In the data rows, 128 means zero.
Every row has a hidden score. How much higher is the second row's score than the first row's in each pair? 20 means about the same, 40 much higher and 0 much lower. The score is a weighted sum of the row's numbers plus the product of two more (or one squared), each taken from its middle value.
[149 191 179 159 148 151 133 134 161 155 150 140 140 120  98 127 122]
[126 120  89  85  87  77  80 151 141 115 104 100  84  90 193 176 176] ~ 16
[ 60   6  67 113 138 164 180  66  31  68 114 146 183 206  63  54  16]
[132 148 116  93  80  86  83 186 190 170 144 119 136 111 154 159 145] ~ 8
[ 88 149  78  70  66  61  61 125 175 115  95  71  61  35 174 206 177]
[115 118 141 159 174 131 142 128 124 144 167 193 136 157  92  98 106] ~ 24
[138 144 146 145 148 120 124 158 159 163 170 179 145 145 120 121 125]
[122  80  78  86  88 118 121 135 104  98  97  89 136 141 160 127 134] ~ 11
[ 89 117  41  37  52  55  58 129 151  70  35  13   0   7 214 215 183]
[160 134 156 146 151 144 154 162 137 156 162 173 162 177  97  90  91] ~ 28
[139 131  78  60  62  59  66 166 152 110  74  54  44  50 219 199 185]
[107  97 100 100  99 126 116 159 151 151 151 143 181 163 137 126 128] ~ 33
[119 100  78  68  71  72  77 184 161 140 123 110 114 114 197 171 170]
[136 108 101 103 102  94 110 171 142 137 136 136 124 138 178 147 158] ~ 24
[ 95  55  90 108 113 159 158  91  64  86 102 108 174 172  95  75  80]
[161 145 185 191 191 169 186  82  84 106 124 145 119 135  89  92 107] ~ 24
[ 94  17  59  98 118 118 157 117  54  90 124 151 153 193 100  64  64]
[127 195 156 132 112 119  92 126 186 158 139 115 124  84  96 148 127] ~ 35
[153 184 189 178 166 181 158  98 131 138 138 134 144 123  81 111 107]
[150 152 138 125 116 118 113 180 173 174 158 145 144 141 136 137 132] ~ 21
[143 138 145 149 149 125 134 161 149 165 174 185 148 155 113 117 114]
[160 118 165 173 176 184 194 121  95 124 146 158 164 181  72  63  43] ~ 18
[160 166 161 142 134 115 118 170 164 167 159 150 121 128 133 135 136]
[150 125 175 187 196 172 188  67  62  93 113 144 107 137  93  84 105] ~ 17
[153 128 144 141 133 129 142 160 131 144 147 147 142 157 145 127 137]
[101 178 124 113 105  73  66 137 201 168 145 138  83  66 109 164 131] ~ 37
[155 144 179 171 164 192 186  97  95 119 123 120 166 153  93  92 102]
[101 126  80  70  68  68  69 181 179 155 127 108 109  97 181 183 171] ~ 23
[126 136 141 146 156 124 129 143 149 162 177 190 150 152 108 116 121]
[133 120  90  89  91  79  86 152 137 115 101  97  80  94 199 174 174] ~ 13
[127 148 120 113 110 107  99 150 164 147 140 128 132 117 159 165 165]
[128 105 126 117 112 167 151 140 116 125 123 110 181 167 115 104 110] ~ 21
[116  81  72  72  84  75  92 173 138 129 121 121 117 131 188 156 164]
[108 118  97 101 107  92  94 168 175 163 164 166 153 139 143 146 140] ~ 22
[134 120 154 170 182 174 181 112 103 133 154 182 169 176  75  77  78]
[160 164 160 140 128 136 129 165 168 170 153 142 161 146 112 119 116] ~ 17
[117 140 110  98  91  91  85 175 178 158 142 130 130 113 164 169 162]
[127 115 161 166 163 218 198  20  34  49  65  72 140 125  71  69  72] ~ 6
[162 133 161 163 163 175 182 126 110 136 141 150 158 174  98  91  95]
[110 151 113 108 105 102  84 139 171 141 131 125 122  95 156 178 168] ~ 21
[117 125 120 124 123 134 121 121 133 125 134 134 146 137 139 142 150]
[161 160 184 175 168 185 174  95 100 118 118 116 137 135  98 108 118] ~ 16
[163 163 151 127 106 139 124 133 133 125 102  75 116 106 163 154 163]
[ 85  38  83 104 112 171 173  78  46  72  97 102 178 178  80  64  63] ~ 9
[126  96 143 171 185 183 195  95  72 111 144 177 166 188  62  59  51]
[112 123 113 111 110 106 103 179 173 172 165 167 163 150 130 137 132] ~ 22
[136 116 149 168 173 172 177 114 106 136 157 179 178 181  77  77  76]
[163 173 159 133 115 108 108 157 165 150 124 105 104  98 158 158 162] ~ 19
[120 113 106 105 110 109 110 188 167 170 169 170 167 165 131 126 119]
[116  87  92  99 102 117 119 163 138 148 147 148 168 167 144 125 127] ~ 18
[141 167 176 176 175 167 156 108 133 144 157 164 155 141  93 115 119]
[ 73  37  78 120 142 149 165  90  59  93 131 164 176 192  74  65  58] ~ 15
[154 132 146 150 150 110 133 132 117 127 130 140  90 122 148 131 151]
[128 130 125 134 142 103 111 145 149 157 164 179 127 132 135 141 144] ~ 23
[158 168 183 178 176 152 153 113 126 135 144 149 117 129 104 116 125]
[117  80 105 126 127 153 154 130  92 118 129 138 170 178 113  85 100] ~ 22
[128 113 116 121 124 120 124 140 124 131 138 137 134 139 150 137 150]
[163 147 159 155 153 134 149 165 142 160 159 168 144 161 113  98 106] ~ 20
[128 133 143 148 145 150 145 132 126 138 148 155 157 151 120 128 136]
[159 161 176 177 177 145 151 111 118 134 138 151 106 122 112 119 137] ~ 13
[ 93  98  87  92  91 105  97 164 165 154 158 153 174 150 142 146 142]
[114 158 103  97  89  77  69 137 172 136 123 110  97  71 165 187 178] ~ 15
[133 107 107 109 111 110 119 167 137 142 139 142 143 148 160 139 144]
[162 183 170 150 129 136 121 139 158 154 131 109 117 103 133 147 151] ~ 16
[ 98 117  52  40  55  60  63 145 161  98  68  36  45  35 204 206 190]
[124  93 100 106 109 104 115 174 140 143 150 158 151 163 152 128 136] ~ 34
[134 124 160 183 193 162 175  67  69  98 125 155 111 138  90  89 116]
[136 112 159 165 167 217 206  25  29  43  61  71 131 134  71  66  64] ~ 11
[101  75 113 133 135 179 172  62  57  79  98 109 160 159  86  80  89]
[118 113 134 142 144 160 151 107 110 129 143 147 173 159 107 111 118] ~ 28
[156 180 182 176 165 150 144 115 139 141 144 148 125 121 110 121 129]
[137 188 159 133 115 119  98 149 183 164 144 119 119 103 118 145 131] ~ 22
[160 181 152 117  92  93  87 143 164 131  99  67  71  63 175 180 173]
[127 194 174 167 155 149 124 105 164 152 150 144 135 106  80 130 120] ~ 31
[107 122 159 191 211 188 182  28  56  79 120 160 125 131  68  79  86]
[123 145 158 172 179 128 137  96 113 131 147 171 105 119 103 120 137] ~ 21
[164 180 159 126 102 112 100 135 146 122  93  70  85  69 168 174 174]
[124  93 140 169 182 176 191  98  76 112 146 179 171 190  68  63  56] ~ 24
[164 182 154 122 104 103  96 136 153 128  98  72  79  69 170 176 175]
[159 158 136 116 107  85  90 179 171 159 135 125  92 102 173 163 165] ~ 24
[135 121 157 177 188 187 186  96  93 128 152 174 170 175  70  69  67]
[159 159 188 184 188 162 169 104 108 124 144 159 120 134  99  98 108] ~ 15
[ 81 122  61  47  52  56  58 175 193 147 110  81  91  69 175 194 172]
[121 154 167 175 185 167 157 107 132 152 168 190 169 156  70  86  83] ~ 29
[119 146 170 194 205 157 161  56  88 109 139 173 108 120  71  91 103]
[140 167 142 124 119  88  90 160 176 161 145 134  97  96 151 162 160] ~ 18
[115 110  57  50  56  55  64 147 139  86  57  28  42  43 226 199 182]
[119 126 139 157 168 136 140 127 139 149 171 195 147 156  91 106 108] ~ 32
[107 106 126 146 157 157 153 105 107 122 152 170 172 166  97 101 109]
[ 69  24  73 117 144 157 172  78  50  84 132 164 182 197  66  58  38] ~ 23
[129  99 151 163 168 218 213  18  21  30  51  66 125 132  65  59  51]
[140 136 174 189 200 166 179  59  61  89 119 146  96 128  88  89 106] ~ 31
[161 123 138 133 137 124 144 185 145 163 159 165 150 174 117  96  96]
[152 167 179 177 177 176 167 111 121 141 148 158 158 147  91 102 109] ~ 23
[121 135  80  67  64  82  74 150 155 116  84  56  97  77 196 190 177]
[147  95 143 157 167 182 198 111  76 115 127 153 171 192  73  62  45] ~ 27
[121 151 142 142 139 137 122 104 137 127 131 127 128 109 129 148 157]
[132 158 151 148 149 128 120 114 140 138 137 144 117 112 137 150 157] ~ 24
[125 115  97  95  98  81  93 178 157 149 142 139 117 126 177 161 163]
[ 73  18  66 101 123 140 161 104  56  92 127 154 179 205  74  58  31] ~ 22
[144 103 156 170 175 192 199 101  74 110 138 158 172 187  62  61  37]
[145 166 184 183 181 187 178  90 105 123 137 147 150 141  85  99 105] ~ 21
[155 171 187 183 176 174 169 101 117 134 137 142 136 134  95 108 116]
[142 139 103  76  71  68  74 177 164 132 100  76  75  78 202 186 179] ~ 14
[131 139 161 175 182 134 146  76  89 104 125 150  80 111 109 114 137]
[160 166 150 120 104 115 112 182 173 169 144 114 131 122 142 140 129] ~ 19
[153 121 153 159 161 172 180 142 108 141 153 166 174 187  75  67  53]
[120 197 165 143 127 115  88 111 176 157 139 125 107  72 104 158 144] ~ 29
[ 86  91  70  74  78 100  90 172 162 156 149 136 170 148 152 144 141]
[107 131 166 195 208 171 172  27  60  82 117 154 106 120  70  87  96] ~ 23
[116 129 128 145 152 102 114 135 147 154 171 192 122 135 118 128 130]
[134 119 169 196 213 195 200  38  42  69 109 140 109 137  69  68  67] ~ 16
[153 178 189 189 183 167 157  80 106 121 127 132 103 107  98 119 135]
[122  97 152 168 176 222 211  15  22  30  65  78 130 135  63  59  45] ~ 10
[157 150 175 172 162 166 165 125 128 143 150 154 150 150 104 108 120]
[136 152 130 119 108 125 112 135 143 134 120 105 125 115 156 162 166] ~ 19
[131 114 124 133 136 127 135 133 125 128 139 149 136 145 141 130 144]
[157 152 161 158 153 125 138 145 139 153 155 157 119 139 133 125 144] ~ 21
[ 78  85  46  47  54  56  61 201 194 167 142 113 116 104 173 169 158]
[171 129 164 164 164 175 187 134 101 134 143 147 162 180  80  67  54] ~ 23
[153 173 191 180 177 172 157 104 127 141 143 151 139 131  90 112 113]
[ 95  94  78  79  84  99  91 171 166 160 153 144 173 155 153 144 142] ~ 19
[164 165 182 158 145 181 163 116 122 132 123 105 152 140 114 120 127]
[155 173 176 167 157 145 145 130 144 153 145 145 132 128 114 125 130] ~ 23
[ 97 108  67  70  74  88  76 128 140 101  95  81 110  86 182 179 169]
[109 133  90  77  75  94  79 142 159 121 112  86 118  91 176 184 175] ~ 22
[114 158 111 101  91  80  72 132 175 138 112 100  89  67 166 191 175]
[118 130  82  66  64  80  72 157 159 117  97  63 101  76 196 192 180] ~ 12
[117 138 104 100  98  84  82 147 160 129 124 115 101  94 182 177 173]
[152 173 186 182 178 185 172  93 118 130 140 143 144 131  82 103 101] ~ 19
[136 148  97  71  63  93  77 139 148 102  64  35  94  68 197 190 177]
[ 81  29  78 120 145 150 171  92  56  91 131 165 177 193  74  62  42] ~ 30
[100  48  78  99 110 135 145 140  96 109 130 135 175 186 116  86  88]
[157 176 173 162 160 131 131 143 158 165 165 168 132 133 104 118 119] ~ 28
[109 124  57  50  58  51  57 145 148  89  56  35   9  19 220 206 189]
[120 158 125 117 112 100  88 138 169 150 136 130 123 101 152 171 168] ~ 33
[ 83  23  73 106 126 135 159 116  65  95 131 164 174 199  82  63  54]
[126 142 128 114 106 114 102 169 176 168 157 139 158 139 144 151 145] ~ 30
[153 167 169 163 156 128 131 142 156 161 167 169 132 133 110 120 124]
[100 124  96  85  87  81  78 174 180 170 157 153 139 125 151 158 150] ~ 22
[144 165 127 107  95  68  72 175 180 158 127 116  66  72 169 173 164]
[139 129 146 154 161 133 142 140 131 149 163 179 147 156 116 114 125] ~ 26
[138 108 154 167 175 183 188 109  88 125 141 168 168 181  79  73  76]
[101 125  78  75  72  85  69 130 151 110  91  70  97  72 182 192 177] ~ 15
[163 145 143 131 123 128 127 185 159 168 148 143 151 154 133 120 120]
[147 174 128 102  90  73  73 157 180 151 117  94  68  57 164 183 171] ~ 18
[131 108 151 173 183 180 192 102  88 119 148 174 167 184  71  67  60]
[115 108 128 146 151 168 164 106 103 125 142 156 179 172  91  91  99] ~ 17
[105 137 164 190 213 169 169  51  79 111 145 186 126 133  62  77  81]
[125 129 171 201 225 186 189  10  34  47  82 132  77 107  61  66  60] ~ 8
[153 195 177 155 133 142 123 127 162 159 133 117 132 105 104 135 126]
[155 144 173 172 170 175 174 120 113 134 146 156 162 165  93  94  98] ~ 18
[152 147 177 183 177 186 178  97 105 128 147 154 154 152  88  95 107]
[115 144 165 178 187 174 163  95 127 145 169 193 173 164  63  75  53] ~ 38
[120 147 124 116 110 129 114 120 134 120 116 104 127 110 146 157 163]
[120  91  64  63  63  69  75 193 147 133 111  93 105 117 207 172 169] ~ 25
[158 153 161 152 149 131 139 151 133 147 140 142 117 130 138 131 150]
[106 110  93  89  88  96  91 173 162 159 149 142 160 142 157 156 147] ~ 18
[161 124 145 153 157 120 151 137 106 127 136 153  99 143 143 117 143]
[132 146 151 152 136 164 148  96 113 116 117 112 145 126 122 133 148] ~ 22
[169 162 159 142 136 107 121 123 123 114 108 102  66  90 164 152 173]
[ 88 108  86 100 101  98  92 160 169 162 166 166 162 149 136 147 146] ~ 27
[157 107 121 117 120  97 124 180 132 151 143 154 115 153 167 128 144]
[129 184 144 116  97  98  85 147 178 149 122  95 102  75 148 174 166] ~ 17
[171 172 150 124 106 103 104 153 146 125 106  77  78  88 180 168 169]
[161 175 144 115  99  94  94 148 155 134 104  82  76  75 178 178 176] ~ 17
[114  95 148 171 178 219 208  10  24  30  59  81 128 131  59  60  48]
[156 157 187 196 191 185 186  61  79  90 111 126 121 125  83  91  99] ~ 25
[119 154 108  92  82  77  69 162 185 156 125 107  97  81 169 184 171]
[107 105 124 136 137 152 144 102 100 117 128 140 155 151 113 114 125] ~ 23
[163 167 163 145 125 144 138 134 135 134 119 100 127 118 147 145 157]
[123  89 144 162 165 207 204  33  29  45  74  92 147 147  68  65  67] ~ 7
[118 104 129 140 147 158 161 103  94 110 131 137 156 160 107 102 117]
[159 173 186 184 179 172 165 102 118 132 136 143 135 133  89 103 108] ~ 22
[155 172 157 144 129 117 114 168 171 165 152 148 125 124 127 137 138]
[146 168 177 172 173 160 148 126 144 159 162 169 158 146  83 107 106] ~ 25
[ 88 126  49  40  54  51  58 132 167  93  56  30  32  20 198 216 182]
[ 98  34  71  94 116 110 138 149  93 115 138 160 162 189 119  83  89] ~ 11
[ 83  40  84 124 146 153 168  92  62  96 134 160 172 188  73  62  58]
[ 88  85 108 125 124 166 155  43  49  59  73  76 129 121 101  99 109] ~ 15
[113 131  64  47  56  62  59 162 169 115  72  33  60  45 210 207 178]
[152 164 187 193 200 174 177  72  91 110 129 150 116 133  74  85  90] ~ 24
[163 179 174 146 126 145 131 127 140 133 112  88 114 103 145 151 161]
[150 131 137 142 141 131 138 173 155 167 170 176 159 170 104 102  98] ~ 18
[131 108  58  52  62  55  65 174 148 100  71  50  46  62 226 191 183]
[136 118 150 170 178 180 182 110  94 126 146 172 167 176  79  73  79] ~ 28
[133 120 108 100  95 101 103 177 156 147 135 127 133 136 177 158 162]
[106  36  59  81  94  96 126 164  93 111 128 146 142 176 146  97 111] ~ 12
[132 132  78  59  59  86  73 145 140  91  67  29  83  62 207 194 178]
[152 149 169 162 146 183 169  96  98 111 108 100 150 139 110 111 123] ~ 32
[157 187 176 149 131 138 120 136 161 155 137 114 124 108 115 138 134]
[166 177 172 146 125 120 120 133 140 131 116  96  85  90 155 157 167] ~ 21
[107 120  98  92  90 107  92 143 147 129 121 111 135 115 163 168 164]
[135 110 156 169 163 215 206  29  26  41  60  70 128 131  72  67  66] ~ 9
[112 119  85  75  73  65  69 191 194 171 147 129 118 112 164 166 155]
[138 134 135 137 141 108 119 164 154 158 164 174 133 143 136 132 140] ~ 23
[ 98  92  79  81  84 102  92 176 162 157 150 138 170 157 154 141 137]
[163 172 167 142 123 147 133 159 162 164 146 125 164 140 110 127 117] ~ 15
[121 127 149 159 161 165 161  72  85 100 116 128 130 130 106 108 133]
[120 150 115 109 109  78  78 146 163 139 127 127  90  82 166 182 176] ~ 20
[107  88  98 113 114 140 137 145 133 141 155 158 192 181 108  99  97]
[108 184 129 106  90  74  63 130 195 153 126 105  75  47 125 176 150] ~ 32
[144  78 138 160 176 170 196 111  66 108 138 164 158 192  65  57  32]
[134 142  98  89  82  77  77 163 158 129 107  91  82  89 198 185 182] ~ 14
[166 158 179 169 173 148 160 105  98 120 123 133 103 125 123 114 137]
[ 89 110  70  69  73  91  74 127 147 112 101  87 119  92 170 180 169] ~ 16
[ 82  37  62  90 101 131 141 119  82 100 123 135 171 182 113  84  86]
[149 118 140 148 146 145 156 148 125 145 154 166 158 173 119 104 110] ~ 27
[129  79 136 166 181 182 202 100  59 100 133 166 162 193  60  53  14]
[104  79  97 104 107 142 141 135 108 121 135 133 179 171 122 101 109] ~ 12
[119 129 113 109  99 132 120 112 119 105  98  85 129 114 156 152 155]
[104 126 165 191 210 181 176  42  76  98 137 169 133 133  65  83  87] ~ 26
[126 133 178 201 216 184 189  27  45  69 106 140 100 120  68  72  78]
[119 121  90  87  87  86  88 154 148 123 113 106 111 101 184 178 172] ~ 17
[141 148 126 110 103 107 101 150 148 129 115 104 114 106 176 171 170]
[112 123 120 127 122 138 128 104 121 118 125 119 150 128 130 141 144] ~ 16
[ 89 104  98 103 112 102  96 152 163 154 167 171 163 147 126 140 134]
[155 165 182 187 174 181 169 102 118 142 147 146 154 145  83 100 104] ~ 19
[112  87 133 152 149 201 190  36  31  53  79  84 141 144  78  69  80]
[114  93 146 163 171 221 211   5  17  21  46  58 120 129  60  58  44] ~ 20
[144 131 180 193 210 178 189  39  47  74 105 129  94 122  73  75  84]
[148 161 160 147 142 112 117 147 159 154 154 151 115 118 140 152 158] ~ 20
[137 148  91  67  60  70  69 163 163 112  72  40  63  56 213 196 180]
[156 179 164 149 141 116 111 152 173 168 159 152 115 119 109 130 118] ~ 33
[137 154 172 176 167 173 160  79 100 119 124 124 133 125 101 119 130]
[135 138 177 198 214 185 191  27  48  63  96 132  96 116  67  76  82] ~ 17
[156 162 184 186 189 162 168  99 109 129 141 160 124 137  87  95 110]
[ 88 105  92 101 109  97  95 153 163 157 165 168 156 145 136 143 145] ~ 23
[140 155 130 109 101 101 102 182 182 175 151 141 143 132 140 142 134]
[142 150 181 198 204 183 184  62  83 102 125 148 119 135  69  78  82] ~ 21
[149 186 192 182 170 187 162  92 125 132 132 129 147 123  84 103 105]
[126 155  98  83  78  65  61 138 163 116  87  72  47  38 189 200 184] ~ 12
[105  93 131 156 164 185 177  66  68  91 120 145 165 161  81  82  93]
[118 126  72  51  59  60  60 139 144  87  58  38  39  38 213 202 183] ~ 12
[115  62  86 100 106 124 140 154 107 123 133 138 171 183 128  93  97]
[120 153 108  76  68  73  65 177 196 163 124  94 105  80 163 178 157] ~ 23
[ 89  47  56  76  87 106 113 147 107 109 123 127 153 163 146 111 117]
[159 147 175 174 183 160 171 129 121 140 154 173 142 157  93  88  89] ~ 23
[106 121  94  97 100  97  93 137 142 120 118 118 118 111 170 164 168]
[105 100 114 126 128 155 148  65  70  72  84  89 132 121 117 112 126] ~ 11
[132 130  99  85  85  91  87 119 122  85  72  58  74  72 192 179 176]
[ 87 111  40  34  53  54  57 143 161  90  50  16  30  24 208 212 182] ~ 28
[131 117 154 163 156 194 183  60  63  86  96 101 149 142  91  87  99]
[ 97  42  57  75  88  95 112 165 111 124 134 139 147 162 152 117 122] ~ 21
[144 145 131 127 126 114 115 176 164 165 163 164 143 145 132 133 135]
[127 116 118 132 135 131 130 163 149 161 170 180 170 171 114 115 113] ~ 22
[160 116 143 149 150 160 174 154 110 139 146 158 162 184  94  79  73]
[151 125 173 187 199 175 190  64  57  86 115 139 110 138  85  80  93] ~ 21
[168 126 156 155 157 146 165 160 123 154 160 169 154 179  97  77  78]
[106  58  96 112 117 165 167 103  71  96 113 112 174 178  97  78  84] ~ 13
[125  90  99 101  98 125 126 149 121 126 121 116 156 157 151 127 137]
[114  72  80  90  92 123 127 145 115 122 126 121 164 164 143 117 126] ~ 13
[151 177 143 112  89  99  90 170 182 165 132  94 122  97 142 157 143]
[132 114 114 117 121 119 124 174 154 162 165 164 167 168 131 122 120] ~ 22
[119 196 161 137 128 101  78 113 183 154 142 124  91  65 102 163 141]
[107 135  82  66  67  63  64 165 182 136 108  82  95  77 188 195 175] ~ 1
[130 101 100 100  94 129 124 150 117 119 110  96 150 145 157 130 134]
[115 115  55  50  57  57  59 126 126  70  42  22  26  31 220 206 188] ~ 7
[105 143  83  67  61  62  61 163 188 141 104  78  75  61 186 196 176]
[173 142 170 169 168 169 180 139 112 140 142 150 150 167  89  81  78] ~ 20
[142 155 147 136 127 118 116 132 138 131 125 119 106 107 155 159 166]
[137 135 102  95  89  83  86 151 142 115  99  86  79  85 193 182 177] ~ 14
[119  80  96 102 106 132 134 137 108 117 118 117 156 157 138 114 122]
[128 159 169 171 173 165 153 112 137 153 165 180 167 154  81 104 101] ~ 31
[126 106 139 143 145 168 166 100  94 112 124 129 164 160 102  99 106]
[159 143 178 170 159 189 178  84  87 105 112 111 146 139 102 102 114] ~ 18
[132 163 172 174 172 161 150 108 133 148 158 170 145 138  91 119 123]
[130 115 125 132 140 124 134 156 142 151 162 171 149 164 131 121 132] ~ 19
[113  66  86 105 121 115 130 160 126 144 155 171 168 183 128  98 101]
[104  65  75  96 103 111 119 166 124 141 149 163 173 179 139 106 112] ~ 24
[ 97  59  71  90  99 129 133 148 106 120 133 136 184 182 124  94  97]
[111 147  87  67  64  67  60 171 192 149 112  72  84  63 182 193 173] ~ 25
[114 119 111 113 118 122 114 130 132 129 131 132 143 129 144 148 150]
[139 132  97  93  89  79  89 159 153 129 113  97  94  97 196 178 177] ~ 17
[138 118 109 104  99 101 110 178 153 152 140 124 140 141 175 151 157]
[ 96  59 100 119 138 158 160 115  90 114 146 162 186 191  81  76  65] ~ 15
[131 131 168 186 195 153 169  75  79 103 136 159 106 131  89  97 116]
[121 107  97 102 104  98 104 148 137 124 129 128 120 126 168 153 160] ~ 20
[104  60  79  99 106 134 145 133  94 114 123 133 174 182 125  90  97]
[ 68   8  60  96 124 148 168  97  50  86 125 154 186 206  69  55  22] ~ 29
[123 146 116 106 110  78  77 143 167 135 134 133  77  83 166 179 172]
[161 178 153 123 104 105  97 133 154 132  96  72  82  71 170 174 176] ~ 18
[ 75  90  54  49  59  58  62 194 192 178 151 128 131 116 161 167 146]
[137 126 155 163 170 179 181 117 107 137 152 164 178 181  77  73  79] ~ 11
[113 114 117 124 127 129 127 118 116 116 129 133 135 132 139 138 147]
[152 184 192 181 172 166 149  89 117 127 125 124 116 108  98 124 128] ~ 20
[156 171 175 164 160 131 133 149 149 163 159 163 119 131 105 119 119]
[159 127 152 151 150 147 160 153 124 152 156 161 158 173 113  98 109] ~ 16
[101  96 124 142 140 183 168  59  61  79 100 105 155 147  87  90 106]
[138 161 148 140 128 146 129 120 137 131 121 108 135 116 141 153 158] ~ 27
[159 163 180 175 172 131 141 121 129 143 144 157  93 114 118 125 138]
[117 110 138 146 143 176 167  83  84 102 118 113 163 151  94  96 113] ~ 15
[130 129 166 175 186 142 156  70  76 103 121 144  88 115 106 109 128]
[118 144 136 133 130 129 112 113 144 127 136 130 128 114 138 154 159] ~ 20
